In the rows, zero is written as 128.
One turn moves every row onto another: examples first, then more rows asked
q_636: [142 130 148 128  93 130 171 170 132 103 101 131 122 129 132 134 105 120
 138 139 117 130 103  88  99 111 113 116 117 118]
q_718: [119 154 139 140 136 136 139 150 130  95 134 135 104 129 155 127  97 158
 135 143 119 111 129  82  69 154 134 132 135 143]
q_937: [124 138 130 154 134 113 137 158 102 113 124 108 118 132 106 161 121 141
 123 136 146 130 115 114  87 144 146 111 120 116]
q_680: [112 156 139 141 142 134 144 152 127  77 117 138 110 126 149 118  97 131
 123 150 124 131 130  87  89 145 144 135 128 137]
q_203: [155 120 141 130  94 132 157 161 119 116 114 159 136 130 154 135 100 138
 149 141 113 133  95  96 102 131 109 127 122 115]
q_261: [106 117 132 140 132 145 150 131 116 119 132 142 112 147 144 149  92 159
 174 158 123 117 126 120  99 129 124 110 131 136]
q_583: [122 155 133 140 146 134 140 158 126  96 127 125 119 134 153 121 102 135
 129 137 121 133 110  76  76 153 143 131 147 147]
q_855: [110 108 133 135 129 146 150 125 125 101 139 126 129 141 130 149  85 139
 162 158 126 137 123 123 117 126 133 116 132 125]
q_275: [106 130 121 153 138 141 152 148 120 115 141 133 117 147 141 146 101 127
 165 170 120 140 125 122 102 112 125 117 147 136]
q_726: [140 141 135 155  94 138 131 162 103 130 106 147  89 132 136 129  97 127
 127 152 120 106 117  91 114 143 114 143 138 112]
q_531: [123 172 136 131 151 135 151 138 117 104 125 142 104 135 146 140 107 147
 129 145 119 129 137  91  89 143 153 126 151 138]
q_859: [157 140 147 143  90 135 153 167 122 111  90 136 125 125 147 121  96 130
 132 144 111 129 112  89 108 125 118 114 113 121]
q_296: [163 131 123 123 110 125 142 155 128 133 120 130 105 142 138 161 107 148
 145 165 133 126 112  82 112 163 123 129 122  90]
q_448: [139 136 130 130 100 134 151 148 108 126 104 123  79 128 111 121  93 122
 121 152 120 110 119 105 113 125 125 131 136 101]
q_8: [165 120 124 112 106 125 150 143 134 123 106 119 116 132 138 127  93 142
 150 167 119 140 117  93 116 149 122 117 121  96]
q_968: [164 137 136 105 106 126 156 152 130 106 110 110 113 148 129 144  89 132
 143 172 127 124 126  91 110 153 130 113 118  96]
q_119: [117 132 120 151 128 110 131 171 107 128 134 116 114 142 125 158 115 154
 139 142 129 118 105 115  66 146 139 109 120 127]
q_100: [144 136 132 141  94 136 130 157 120 137  96 115  86 123 111 135 101 134
 134 147 125 120 115  89 122 132 120 129 129 103]
q_382: [120 129 133 136 146 164 149 126 119 113 135 126 122 149 143 148  87 148
 170 155 132 130 123 108 113 132 129 115 147 136]
q_741: [136 145 143 148 126 111 130 156 107 110 146 112 128 147 111 156 115 140
 145 141 131 140 106 109  72 145 145 112 143 135]
q_873: [125 136 121 163 142 124 138 160  91 133 125 114 114 149 120 152 117 137
 138 146 140 132  97 117  85 139 144 104 131 129]

q_100 moves to q_8
q_726 moves to q_296
q_261 moves to q_718
Now these:
q_382 moves to q_583
q_636 moves to q_448
q_531 moves to q_741
q_937 moves to q_855

One turn moves every row onto another: examples first, then more rows asked
q_188: [137 118 125 105 140 121 121 112 150 130 150 120 125 138 132 167 148]
q_393: [121  97 132  93 126 120 113 107 167 147 145 136 140 145 116 142  92]
q_301: [129 132 149 112 138 121 103  90 152 147 155 139 130 130  95 158 131]
q_523: [122 109 148  94 141 139 105 102 155 152 155 120 132 146 103 160  89]
q_506: [134 120 122 119 132 132 114 115 148 101 148 118  95 165 112 158 109]
q_330: [118 120 120 114 129 139 110 104 151 133 169 141 144 116 101 131 106]
q_323: [129 135 137 125 122 131  99 111 167 112 152 137 106 152  90 146  97]
q_618: [129 114 141 144 147 125 102 136 144 131 137 147 152 129 121 162 115]
q_512: [102 119 145 139 131 135 118 123 125 137 121 132 132 109 129 151 107]
q_754: [118 117 154 144 120 124 111 123 126 129 121 135 126 113 133 151 111]
q_725: [121  91 133  92 136 119 115  95 151 143 145 127 132 156 118 153  96]
q_372: [108 131 147 128 143 102 129  91 141 124 149 127 141 133 128 144  97]
q_877: [131 110 150 101 150 149  83 111 161 137 145 149 126 144 106 153 112]
q_961: [144 137 131 125 118 133 108 105 162 123 145 132  98 157  96 153 104]
q_56: [118 116 154 143 125 127 112 119 117 131 122 132 123 116 131 152 110]
q_482: [112 126 173 104 165 131 124 112 146 120 144 133 122 123 110 152 116]
q_516: [101 124 155 136 131 117 118 110 124 122 125 130 129 121 137 160 111]
q_479: [120 116 144  99 118 126 108  95 175 110 147 122 137 140 122 167 116]
q_172: [126 119 151 127 158 140 119 114 113 143 120 139 132 134 106 156 101]
q_945: [100 120 155 141 127 129 108 117 137 133 122 132 135 114 128 162 108]
q_667: [127  97 125 103 148 134 106 119 151 143 167 115 137 148 123 164 103]
q_220: [134 130 113 118 128 145 122 129 147 117 150 132 100 144 101 128  97]
q_211: [147 133 123 114 116 149 121 118 154 119 152 137  98 147 106 141  95]
q_426: [146 136 114 124 119 140 119 123 158 126 149 135 102 147 103 137 104]
q_317: [147 126 113 126 128 134 117 111 146 119 150 124  95 161 108 154 112]
q_568: [114 115 154 117 171 126 120 123 139 116 160 133 127 123 121 153 126]
q_310: [103 124 145 136 131 122 125 120 121 126 127 132 130 114 138 148 110]
q_511: [102 114 149 136 132 131 117 117 126 129 117 123 128 119 137 165 112]
q_141: [141 132 132 136 122 138 105 104 159 125 143 142 105 149  88 157  98]
q_670: [118 118 159 139 121 126 112 117 125 129 116 131 122 116 132 154 110]
q_906: [147 130 114 124 121 150 128 125 152 125 134 135 101 143 103 142  99]
q_842: [123  90 117  98 137 123 118 110 148 147 153 133 138 146 120 140  96]
q_134: [109 136 144 117 138 110 141 101 143 127 139 127 139 126 131 134  92]
q_739: [116 125 159 105 157 130 129 136 157 116 146 135 129 114 124 144 121]
q_982: [134 109 134  90 150 161 104 127 151 139 137 144 121 135 115 137 111]
q_120: [147 118 116 134 128 136 115 116 152 112 143 127 101 159 113 167 112]
q_9: [131 120 158 113 137 134 125 133 149 127 102 131 136 137 131 165 109]
q_727: [122 111 121  90 138 146 135  93 127 123 144 112 120 137 120 148 110]
q_679: [135 136 131  92 134 139 135 116 148 150 138 132 122 119 111 135 127]
q_614: [148 124 119 121 123 139 115 116 152 109 160 131  99 157 117 156 107]
q_356: [135  98 135  96 155 150  95 121 151 127 141 135 119 151 129 161 122]
q_257: [100 130 156 136 125 119 118 115 132 128 125 138 133 113 130 150 106]
q_931: [112 127 136 123 141 104 138 106 143 119 145 122 141 132 143 143 102]
q_456: [127 109 132  87 134 144 118 129 166 148 150 119 137 136 121 148  92]
q_21: [144 132 132 122 121 140 105 104 153 118 161 139 100 154  98 153  97]

q_21 moves to q_211
q_479 moves to q_330
q_56 moves to q_670
Now these:
q_877 moves to q_982
q_512 moves to q_511
q_317 moves to q_961
q_372 moves to q_134
q_172 moves to q_9
q_739 moves to q_568
q_906 moves to q_120
q_725 moves to q_393
q_188 moves to q_301
q_456 moves to q_667
q_323 moves to q_220
q_257 moves to q_310

One turn moves every row onto another: examples first, then more rows asked
q_114: [139 122 145 113 123 129 153 110 134 138 168  94 150 111 118 115 154 153
 115 126 125 121 109 121 136 133 151 126 146]
q_524: [128 121 133 109 132 119 152 105 145 130 137 115 154 122 118 112 127 163
 119 131 105 121  93 154 144 120 114 135 142]
q_22: [105 143 140 107 136 116 137 119 173 135 136 134 162 126 125 133 119 168
 101 110 108 136  92 120 136 131 112 113 124]
q_423: [127 105 146  94 115 130 136 126 140 154 142 117 171 106 147 132 148 122
 111 125 146 124 101 137 124 150 130 111 141]
q_319: [139 115 137 103 142 130 137 119 133 130 176 102 161 118 126 112 147 155
 116 128 121 137 111 132 130 132 146 130 161]
q_128: [129 115 140  92 122 147 146 116 131 137 149 131 173 103 134 133 153 134
 108 127 141 131 105 144 124 155 142 102 142]
q_354: [139 121 131  95 136 114 151 116 151 135 135 116 148 122 133 118 141 154
 110 140 107 121  99 146 159 127 121 148 128]
q_454: [111 126 166 103 138 111 159 131 153 156 135 133 119 137 125 106 129 124
 126 119 128 143 145 140  91 129 125 131 132]
q_635: [133 125 151  97 136 119 156 135 157 133 141 143 124 134  94 127 123 121
 122 133 140 143 145 137  92 133 130 140 135]
q_338: [136 152 147 111 149 118 141 152 149 142 120 155 131 121 128 116 132 131
 108 117 123 141 141 146 104 118 144 118 111]
q_148: [113 148 139 103 126 114 146 132 149 125 135 135 170  87 128 122 138 150
 116 126 150 128  93 119 132 145 119  99 120]
q_29: [118 140 158 113 128 128 144 148 167 127 155 146 131 127 106 122 131 117
 110 130 126 128 144 144  92 126 149 130 116]
q_12: [111 125 150 113 143 101 153 136 150 132 137 161 123 134 134 108 131 141
 129 130 126 146 142 134  97 122 147 128 121]
q_400: [117 130 163 100 139 121 152 132 144 147 140 132 127 137 122 104 122 133
 128  99 123 144 146 150  91 131 123 142 133]
q_138: [142 126 145  96 137 123 151 144 146 136 144 131 132 127  95 129 121 122
 121 113 143 134 148 131  91 123 133 142 132]
q_60: [132 143 146 111 149 123 149 152 152 144 130 160 126 133 127 122 141 124
 113 138 125 133 144 144 106 123 145 122 112]
q_517: [105 144 148 109 119 115 134 104 172 147 140 125 164 120 130 142 133 155
  95 124 106 133  93 126 131 126 120 119 115]
q_233: [126 111 145  96 128 133 136 139 141 138 149 109 172  98 138 124 142 126
 103 119 144 135 105 130 121 147 147  98 150]
q_94: [115 135 142  84 135 121 134 138 162 129 128 142 169  97 120 124 142 150
 105 122 143 139 109 113 139 155 119  94 132]
q_976: [122 138 142  87 123 106 129 122 160 125 137 144 168  91 114 124 148 148
 116 136 148 130 102 110 133 148 113 114 131]
q_551: [119 136 152 100 131 132 134 146 158 124 149 152 144 118 105 122 135 124
 106 116 125 130 153 146  92 121 151 126 116]
q_579: [116 123 149 100 143 104 156 134 147 133 128 155 124 132 131 111 127 150
 123 107 121 150 149 129 106 122 148 132 115]
q_265: [134 121 147 116 122 115 133 110 135 135 178 108 158 118 136 117 153 160
 125 132 126 137 109 126 132 142 148 135 146]
q_702: [ 98 136 136 102 129 120 150 104 159 152 130 128 168 122 121 137 140 170
 109 123 112 131 109 120 139 125 111 109 115]
q_540: [126 120 129  96 148 122 151 120 153 138 145 107 149 133 129 114 132 161
 108 121 100 117 101 134 150 118 117 141 136]

q_338 moves to q_400
q_94 moves to q_540
Now these:
q_635 moves to q_60
q_702 moves to q_114
q_265 moves to q_976

